One turn moves each row of this set onto another row. After a few examples, where does it send each row asked below?
Z909: [  9  11  21  38  -1 -25  -4   2  26 -16  10   8   5 -13  32 -27 -14  19
 -34   8  10  18  -1  -1  -1]
Z785: [ 12  10  30   9  13 -15  -9  19  -1 -15  16   1  27  11  16 -38 -16   1
 -32  -7   8  11 -24  40  -1]
Z881: [  2  36  19  -7   8 -16 -13 -10   1 -26  14   8  18  14  36  -3 -17  34
  -5 -14   5 -15  -8 -24 -19]
Z792: [ 18  25  18  18  22 -18   2   4 -10 -19  17   9  -8  -4  -5 -15 -10  32
 -24 -30  19   1 -28  37  -9]
Z563: [  4  23  36  59   3 -19   0 -22 -15 -12  -1   2  -4  41  15  -2 -35  13
 -32   7 -18  11 -20  30  -7]
Z993: [  4  13  25  -3 -11 -16  -6  -6  -7 -22  27  16  -9  47  10  -5 -15  15
  28 -15   3 -24 -18  16  -8]
Z747: [  4  20  28  21 -15 -22   0 -46 -18 -20  -6   5  10  38   5  -7 -21  29
  -4 -10 -35  30   1   3  -1]
Z447: [ 12  -1  47  29 -20 -23 -21 -19 -12   8  15  25 -19  12   8 -34 -31  27
 -22  -4 -35 -15  18  31   5]
Z400: [ 17  14  35   3  -3 -34  -9  14   6 -36   9   2  40  12  34 -31 -16  14
 -30  -6   1   3 -16  10   2]
Z976: [ -2  10  22 -15  10 -19  -2   2   0 -12  17   2  34  28 -12 -33 -20  11
 -22 -14   1   0 -33  23  -3]
Z456: [  3   8  32   1  -2 -15  -7 -35 -24 -22  21  -1 -46 -13  20 -13 -22  11
 -42 -12  -3 -25   4 -10   3]
Z350: [ -4  13  28   7 -14 -26  -2 -18 -25 -19  13   2 -33  34  25 -32 -26  13
  18 -10 -37  -5 -16 -27  -2]
Z913: [-27   4  14  24   4 -16 -26   8   3 -17 -10   1  -6   9  -5 -25 -22  16
 -48 -32   2  10 -33 -10  10]
Z65: [-13   8  39  22   4  -2 -15  21 -18  -8  25   0   2  -7  34 -22 -11  17
 -23 -51  -6   0  -1  -1 -13]
Z415: [  3  17  27   4 -24 -24 -12 -21 -26 -20 -33  -1 -27  36   9 -14  -5  37
 -33  -8  11 -11   0  10  13]
Z185: [-22   1  26  12  -4 -26   7 -14 -17  12 -11  -5 -35  30  -1 -14 -31 -10
   2 -15 -22 -12 -39   6   0]
Z625: [  8  27  45  44 -15 -27  -9 -30 -16 -17 -17   7  11  28  40   3 -25  19
  -4 -17 -17   9   4  24  -7]
Z315: [ -7  11   9  -6  16 -14 -12 -20  16  12  14  20  17  -4 -15  -9 -33  14
 -14 -12 -21   4 -20   6  -7]
Z358: [ 11   4  38  41   7 -25 -16   2 -21 -17  11  -8 -47  23  18 -17 -14  -8
  -5 -26 -27  -1 -27  26   7]
Z910: [  8  21  30  -7  -6 -18 -10 -13 -41 -11 -25   1 -21  27  15  11 -26  24
 -48  -1 -16 -24 -15  16   4]
Z686: [  8   1  37  26 -25 -44   6  -4 -15 -21 -19  -9 -31   3  44 -17 -14  -2
  -5 -15 -25   8 -11  -6  11]
Z890: [ -4  -5  44  18 -14   0 -13 -19 -11  15  26   1 -16  30  14 -20 -11  15
 -27   7 -31  -8  28   5  -4]
Z416: [-22  14  32  15  -2 -10 -10  10 -20   0  23  20   1  -1  14 -44 -35  33
  -9 -48  -4 -14 -15  -2 -15]
Z675: [ -4  -1  30   6  -4 -11 -18 -40 -10 -10  11  -3 -46 -15  12 -16 -14   0
 -36 -19   4 -14  10   1  10]
Z115: [-13   9  14   6  -3 -23 -14   7 -12 -25  -7   9   4  -9  14 -20 -36  23
 -50 -24 -25  11 -27 -28   7]
Z255: [ 32  11  33  13 -11 -22  13  15 -22 -37  33  11 -17  17  32  -2 -11  14
   1  -7  -5  -8 -14  29  -5]
Z966: [  6   2  11   8 -29 -33   0  -5  13 -18  -8  26  -5  15  27 -17 -38   2
  -4  29 -12   8 -18  -1  13]
Z509: [ -5   8  31   8  -2 -19 -26 -43 -10 -16  12   7 -47  -2   5 -18 -24  11
 -28 -25   8 -35  -1   2   8]
Z308: [  1  17  23 -21  -2 -20 -13  -1   1 -17  12  12  44  19  21 -43 -26  16
  -6  -7  -6   5 -13   3  -3]
Z870: [  4 -11  10   5  -8 -14  -3  -2   9  -5  -3   7 -13  17  -2   4 -15 -18
 -12  10 -13  21 -23  28  14]
Z442: [ -6  22  30  26  -5  -8  28 -32 -35   4   2   0  -1  39   2  -9 -27  23
 -10  -5 -14  17 -12  25 -18]
Z525: [ -6   8  30   5  -6 -19 -15 -41 -14  -7  11  13 -43 -15  18 -23 -41   7
 -34  -6  -2 -32  -1  -6   5]

Z913 -> Z65
Z909 -> Z881
Z447 -> Z415
And these:
Z442 -> Z563
Z966 -> Z993
Z358 -> Z686
Z976 -> Z785
Z509 -> Z675

One turn moves each row of this set onto another row. After a few examples, where does it send each row asked below?
Z492: [ -3  26  -9 -23 -16  26  13 -29  19   1   3 -23   9 -18  -9 -16 -15  28
  -2  -7   8  -8 -56 -19   5  -8]
Z7: [-10 -18 -17  18   0  24 -12 -21 -18  40   2 -18   1   6  39  22 -13  31
   2  45   2   7 -33 -21  15   0]
Z207: [-15 -16  -9   5 -29  20 -35 -23   1   7  28   0 -10 -11  14  49 -15  36
 -41  -6 -15  16 -36 -15 -25  -4]
Z304: [ 14 -10  -1   9 -28  24   2 -24  19  39  28  -7   5  -1   7  -6   1  22
 -25   8 -15  43 -47   7 -15  11]
Z494: [ -7   3 -30   7 -34  33 -25 -28  25  19  13  11  -4 -21  22  25 -28  19
 -14  -5  -6   4 -13 -44  -9  13]
Z40: [ -8  25 -23   2 -32   0 -18  -6   7  18 -17 -11 -11 -13  -4  -5  -7  -6
   4  17 -13  27 -46 -10   3   5]
Z103: [ -4  -2 -17  13 -25  24 -53 -23  18  16  -7 -17 -15   8  -2  23  -2  22
  26   7 -16  21 -35 -17  11 -18]
Z716: [  0 -10   8   9 -32  18  25  -9  12  14  31 -21   7   6  13  -4 -13  46
 -33  -7  -4  40 -31 -13 -15 -17]
Z319: [-37  -5 -13  18 -21   5 -11  10   8  -3  18 -22 -17  20  -7  37 -23  -4
   9  -2  -5  -4 -35 -10  25  -2]
Z892: [-22  -3  -7  21 -25  16 -10  -4   8  -1   5 -12 -17  22   5  18 -40  -9
  -2   6  -3 -11 -57   8  40   3]
Z751: [-20  -8 -13  25 -13  43   6   8   1 -12   0 -18 -16 -10  14  -5 -30  31
 -25 -26  11   1 -40  -4  14 -38]
Z679: [-24 -14  -5  29  14  18  14 -15  -8   9   3 -25   0   2  41  18 -11  45
 -11  29  15  12 -37 -21  19  -6]
Z306: [-22 -16 -15  21   3   2   1 -12  -7  28  -6 -30   6  -4  17  19  -2  42
  -2  24   6  39 -37 -33   3   9]
Z996: [ 14 -22  -8  13 -17  55   4 -19  15  38  45   1   3   1  26   6  -1  20
 -19   5  -9   6 -23   5  -6  -7]
Z13: [-21 -25  -6  15 -23   6 -13   1   7  -9  -8 -21  -3  22 -12  35 -27   8
  -3 -17  -4   6 -58  -3  27  -8]
Z940: [  8   2   7  12 -31  23   6 -32  35  13  28 -17   5  21  25   6  -7  45
   3  12  -6  29 -14 -29   2 -16]
Z757: [ -7  20 -10 -17 -29  35 -25 -29   9  27  34 -37 -11  -2 -15  -7 -24  42
   8   2  -5   0 -47 -19  -2 -13]
Z276: [ -5  -9 -11  14 -12  32 -10 -36  29  -7   2  18   0 -27  25  25 -16  22
 -42 -15   0   8 -51  -9  -4  15]
Z22: [ -7  21 -10 -21  -5  27 -15 -35  21  15  27 -21  -2 -15 -16   7  11  19
   9   8  -6  -6 -57  -2  -4   4]
Z133: [-16 -14 -26  25   7  27  12  -7 -14  42  -1 -15   3 -17  30  -1 -16  20
 -16  28  11  16 -42 -15  11  18]
Z72: [ -3  -4 -10 -17  -8  53 -12 -27  11   7  27 -26   3  -7  -8  12 -10  43
   3 -18   4 -23 -42 -15   1 -30]
Z587: [ 18  -1  -1  -2 -21  27  28 -25  22  12  17   5  20   5  35   8   4  13
 -11  17  -4   2 -18 -12   2 -11]
Z723: [-18 -18 -24  11 -36  19 -16  12  -7  19   1 -15  -8  14 -10  19 -45 -10
  -2 -10  -6  -6 -44  -7  24  -2]
Z356: [-27 -14 -20  28 -20  20 -10   5  22   6   2 -18 -13   7 -16  13 -36  -1
   4 -23   2  11 -52  -7  30  14]
Z3: [-12  13   0 -20 -12  35   6 -18  -6   4  33 -28  -5 -12  -6  -5 -16  33
 -26  -3   2 -16 -65   9  -5 -22]
Z245: [-27  27  -4  14 -30   5 -12 -29  23  -4  28   0 -22 -14  24  19 -25  27
 -35  13  -7  23 -38 -21 -10  19]
Z895: [ -4   3  -4   4 -44  25 -13 -32   4  -5   6   5  -5  -3  39  19 -50  36
 -43   3  -2  -2 -36 -26   0 -14]
Z951: [-14 -13  -9  27 -20  52 -42 -10  -4  13  22 -20 -33  10  14  14 -25  33
  -6   0  -8   0 -40   8  14 -38]
Z795: [-22  16 -15   8  -4  11  18   8   3 -15  -7  -4  -7 -22  11   6   4  -6
 -18   1   2   2 -43   5   6 -13]
Z242: [-12 -36 -15  31   3  32  -9 -16 -14  38  -4 -27   2  -4  23   8 -21  50
 -17  12   9  30 -51 -16  10   1]

Z679 -> Z133
Z716 -> Z587
And these:
Z751 -> Z795
Z72 -> Z3
Z494 -> Z207
Z356 -> Z319

One turn moves each row of this set onto another row. After a few examples, where does it send each row asked below?
Z985: [-18  16   8  -4 -18 -34 -21 -17   0 -15   2   3]
Z954: [-35   9 -23  15 -32 -26 -19   4 -10   9  -8 -23]
Z848: [-21  12   8  17 -47 -46 -27   2  -6 -16 -12 -14]
Z176: [-38  13  30  23   8  -5 -26  21  -8  17 -33 -14]
Z700: [ -6  15   6  30 -18  -3 -19  30   9  16 -41  10]
Z167: [-16   4   2  12 -10 -16  12  16  34 -13 -47  -5]
Z981: [  1  11   9  18 -13 -11  -3  13  26 -38 -33 -32]
Z39: [-29  16  35  23   5  -6 -38  12  -6  -4 -29 -38]
Z261: [-37   1  22   6  25 -17 -15  13   6   9 -38 -14]
Z891: [-28   4  27   5  22 -17 -27   4   8 -12 -34 -38]
Z2: [-35  22  32  26  -1  -4 -25   3  -8 -13 -16 -41]
Z347: [-23   7 -18  39 -31 -26 -24  17 -13   1 -11   0]
Z619: [ -5  28   8  32 -34   2 -27  30  13 -12 -26 -31]
Z888: [-43  25  29  22   3  -5 -15  22 -12  11 -16 -11]
Z231: [-15  12   1  -6 -26 -30 -27 -19   4 -28 -15   3]
Z827: [-38  -5 -19   8 -23 -22 -39  27   2   6 -11  -2]
Z542: [ -3  -2   1   6   1 -21  -6  13  31   0 -50   5]
Z811: [-17   5 -27   4  -6 -24 -21   8   2  -7 -14  18]
Z879: [-22 -10  11  19 -18 -28 -38 -14   8 -30  -4  -2]
Z95: [ -3  31  17  28 -31   5 -17  30  11 -22 -27 -20]
Z162: [  7  19  17  38 -29  -5 -35  22   6 -11 -33 -27]
Z406: [  7   5  19  15 -11 -26 -16   5  27 -30 -38 -32]
Z160: [-26   4 -23  20 -35 -29 -17  18 -17   2 -13 -10]
Z550: [ -7   1   4   5   1 -16  -2   5  32  -4 -50   5]
Z5: [-24  -1  11  23 -29 -36 -42  23  -4 -13   4  -6]
Z278: [  9   3  11  14  -9 -23 -23   5  29 -27 -42 -31]
Z554: [-28  16   6   4 -37 -48 -26   3  -2  -5  -2 -20]
Z463: [-34  17  32  24  -1  -7 -32   6 -10 -10 -18 -42]
Z740: [-25   8 -20   7 -12 -11 -15 -17  -9  -3  -3   0]
Z209: [-21  12   1  29 -44 -40 -40  -3   3 -21 -17 -20]
Z235: [-11  18   2  25 -18   4 -15  30   9  18 -43   6]
Z457: [  4  22  17  36 -29  -6 -29  30   4  -9 -30 -31]
Z559: [-43  19  28  22   4  -4 -21  21 -14  15 -19 -12]
Z263: [-37   5  23  -1  15 -21 -20  -3  10 -15 -28 -41]
Z830: [-20  24  10  22 -27   0  -3  32  19   3 -42   7]
Z692: [-18  20   2  30 -23   8  -8  22  18  11 -38  10]
Z978: [ -9   2   6  12  -2 -20   8   8  36 -10 -38   7]
Z733: [-47  13  16  -3  17 -18  -5  16   8   9 -29 -13]
Z671: [-20   5 -30  -2 -15 -14 -17  -3  -7 -10 -15   7]
Z243: [  5  10  12  13 -14 -26 -11  16  31 -33 -26 -34]
Z957: [-45   6  18  -3  20 -18 -10  12   6  10 -29 -10]
Z746: [-16  11  -9  -6 -19 -38 -36 -10  19 -28 -19  -2]
Z353: [-36 -13 -19   5 -12 -13 -36 -10  14 -11 -19   1]
Z599: [-40  10  19   1  13 -18 -14  -3  12 -16 -28 -42]

Z746 -> Z811
Z692 -> Z619
Z406 -> Z550
And these:
Z599 -> Z733
Z957 -> Z559
Z981 -> Z167
Z160 -> Z848
Z162 -> Z278
Z954 -> Z554
Z879 -> Z353
Z891 -> Z261

